Each path below is one point turned by a fixed rotation once a step. After each direction that follows a path, write how fast that rotation turns it, in deg/step (0 if it stays still).
Each turn is a multiple of 5 degrees from 10 to 175, or 0.
Each row of a path follows its step; steps can be skipped.
Path 1:
step 2: [  3  -8 -21 -12 -19   6 -12   5 -17  -2 -17  15  11   1 -21  -9  -4  -7
 -22  28   1   6 -13 -16  -7  19  -3  11  14  16  16  -8  16 -15  13  10
  -7   8 -12   3  20 -18  12 -16  28 -15   3 -19  22 -16  -4  20   8  -3
 -18   6   2   5   3   1  -1   8  26  -8 -16   4 -15  35   3  13  17 -11
  11 -12  -7  13]
step 4: [ -5  -6 -10  10  11   0  -3  -7  32 -16   7  30 -16 -11  -9  -6   0 -22
  -2  30  -2 -13 -16   1 -13   2  -3  -6   5  25   9 -18   7  -4  34   3
 -12  21   5 -10  12 -11   8  14  16  -7  -1   3 -22 -18 -34   8  10   3
  -5  26  -2  -8  16  -7  -3  -6  -6   7   8   4  15  16 -12   0   4 -15
  12 -11 -14  25]
step 5: [  6 -18 -22  10 -10   6  10 -13  10  -3 -24  -8 -21   1  -5  15   7 -12
   1  -4   8  -7  -6  -8   1  -5   9   5  18   9  -2 -18  27  -9  22   9
  -3   9  -8  25  14  -5  -9  -7  13  30   6  -4 -19  -2  25  14  13   6
   9  16 -23   6  -2  -5  19  14  -2   6 -16  31   7  -4  16  31   3 -27
 -11   2 -15   2]
step 6: [ -1 -16 -20  -8  31  11   0   7  -7  -1  -4  13   5  -9 -24  -1 -29  16
 -11   3  17  -5 -13 -30   5   1   1   3  -6  22 -18 -14  13  -9  14  14
  -6   5   9  11  16 -13  -8  -4  -7   1  -3 -11  -9 -21  -6  25  -6 -24
  26  38  -1  -7   2   4   5   7   3 -10  11  -5   1   3  19 -27  -1 -22
  13 -20 -13  -2]
step 7: [ 12 -22 -33  -5  -1 -16  -8  -7  26   4  10  -4  23  10 -12  23  -3   3
 -30  10   0 -28   6   2  -7  -9  -5  -5  21   0  -3 -18   9  -9   3   8
   5  18  21  22  16   6 -18 -14  16 -24  11 -22  -5  -1   9  -4  -9   5
  -5   2  -6  22   9   6  -8   1  10  -9   1  11   5   8   9  17  26 -20
   1 -13  -2  20]
step 9: [ 20 -38  -9   2   8  -1 -10  -1   2 -13 -14  21   8  10 -40  10  11  -6
   5  -1   4  -3  14  -6  15   4 -16  15  16  13   5  -6   6   4  27  -7
 -15  18 -12  12 -24  -9   6   0  21  10   5  -6   3  -5 -13  -3 -24   5
   7  16  -4  -1  -2   5 -23  -4   3  11  -4  -6  34  10   7  13  26 -19
  -5   0 -18  17]
step 11: [  0  -9 -14 -30  -5 -14  -6  14   4   3 -13  27   6   0 -18  -3  10  -4
   1  18   5 -12  -7   1  20   4  11   3  19   6  -8 -16   2 -19  13  16
 -18  -1  18 -17   7 -11 -10 -12  10 -10  -7   0 -32   8  -8  -3 -25 -16
  15   3   7  25   0   0  23  -6 -10   8  -7 -15  25  11  21 -15   5 -41
  -2  -1   0   2]
step 14: [ -9 -26  -4 -12  15   1   2   4  -5 -27 -20  17  25  15 -12  -5  -6  10
 -13  -9   9 -16  -1 -27   4  -8  -3 -16   9  11  -9 -15  20   3  31   6
 -14  18  17  11  -2   6  -6  -5  -7  20 -20 -11 -10 -47  -3  10 -10  -5
   0   4  16  17   5   3   0   4  15 -23   2  -1  10  -8  -9   1  -9  -3
  -7 -14 -13  26]
step 15: [ -5 -14 -20 -16   5  -3  -6  -1  15  -3   9 -23  11 -23  -6  20  24  12
 -12  16  16 -22   8   2 -11   3   4   1  24   9 -24   9  13  -4  21  -1
 -23   0  20  -6  23  15  -5   3  19   1   8  -7 -22   1  -4  -6  -9   3
   7   5 -25  15  17   8  -6 -25  32  -9   4  26   2   6   0  -3   3 -19
  22   6 -13  -1]
Speeds:
[ -4  -4   1   3  -6  -4   2  -4  -2   0   1   0   2   0  -4  -7  -2   3
   3   4  -1  -3  -3   4  -2   2   0   1 -11   7   1   6  -1   2   2   3
   3   2   3  -8   4  -2   0  -1   0   2   0  -5  -1  -3  -2  -2   6  -3
   0   2  -1  -2  -1   0  -1  -3   1  -4   1  -3  -6   6   1  -1   0   3
  -3  -6  -9  -4] -> 175
[-7  2  0  3 -3  1 -4 -2 -2 -3 -6  4  2 -2 -3  6  6  5  7 -4 -1  2  0  2
 -4 -1 -3 -5  4  2 -1  6  4 -2  7 -2  3  2 -5 -3  5  5  0  4  5 -4  0 -2
 -1  0 -2  3  0  4 -2 -4  3 -4 -2 -3  1 -2 -5  3  1 -4  0 -6  6 -3  2 -1
  4  3 -2  0] -> 60
[-4 -4 -2 -1  3  3 -4  7  0 -1  5  1 -9 -5 -1  2  1  8  3  1  1  0 -4  0
 -3  1  3  8 -2  5 -8  5 -5  3  0 -2  1 -2  2  1 -1 -2  3  2 -7 -5  3  1
 -2  1 -3  5  0  1  2  1 -5  1  2  0  6 -4  2  4  0  0 -3  1 -5 -4 -2 -2
  4  4  4 -5] -> 155
[ 3  0 -4 -3  0 -2  8  1 -3  1  0  2 -4  1  3  6  4  2 -2 -1 -1  4  3  0
  5 -3  3  1 -3 -3  0  4  3 -5  3 -7  6 -6 -1 -5 -3  5 -3 -3  4  0  2  6
 -5  0 -2 -1  6  4  3  2  1  1  7 -1  2  8  4 -5 -4  0 -5  4  3  0  2  0
  1 -2 -1 -5] -> 140
[-1  6 -5  0 -1  1  1 -1 -1 -1  0 -2  1 -4 -8  4  2 -2  1 11  0 -3  2  1
 -2 -2  2 -4  2 -4 -1 -2 -1 -3 -8 -1 -2  1  7  1 -4  2  3  1 -6 -5  4  0
 -2 -3 -5  1 -1  2 -1 -3  7  2  3  3  1 -5  1 -2  1 -2  0 -4  7  6 -7  0
 -1 -5 -2 -5] -> 90
[ 5 -4 -4 10  3  3  1 -1  4  1 -6  4 -3 -3 -1 -1  0 -2  2  4  0  5  2 -2
 -5  1 -1 -1 -2  0 -4  2 -1  1 -3  4 -1  1  0 -5 -6  3  0  5  8  4 -3  6
  2  3  1 -4  5 -4  1  0 -8 -2 -1  0  0 -4 -2  6 -5  2  4  0  3  8 -2  3
  2  1  2 -3] -> 95
[  6   0   8  -2   1   5   6  -4  -2   0   4   0  -1  -2   4  -1   5   1
   6   4   3   4   4   0   1   2  -4  -3   7   6   0   2   0   2   1   0
  -4   2  -2   3   1   2   7   4   0   4   1   1 -12  -1   2  -4   2   3
   3   3   5  -2   0   0   1  -7   2  -2   1  -2  -1   3  -6   4   0  -5
  -2   1  -2   2] -> 65
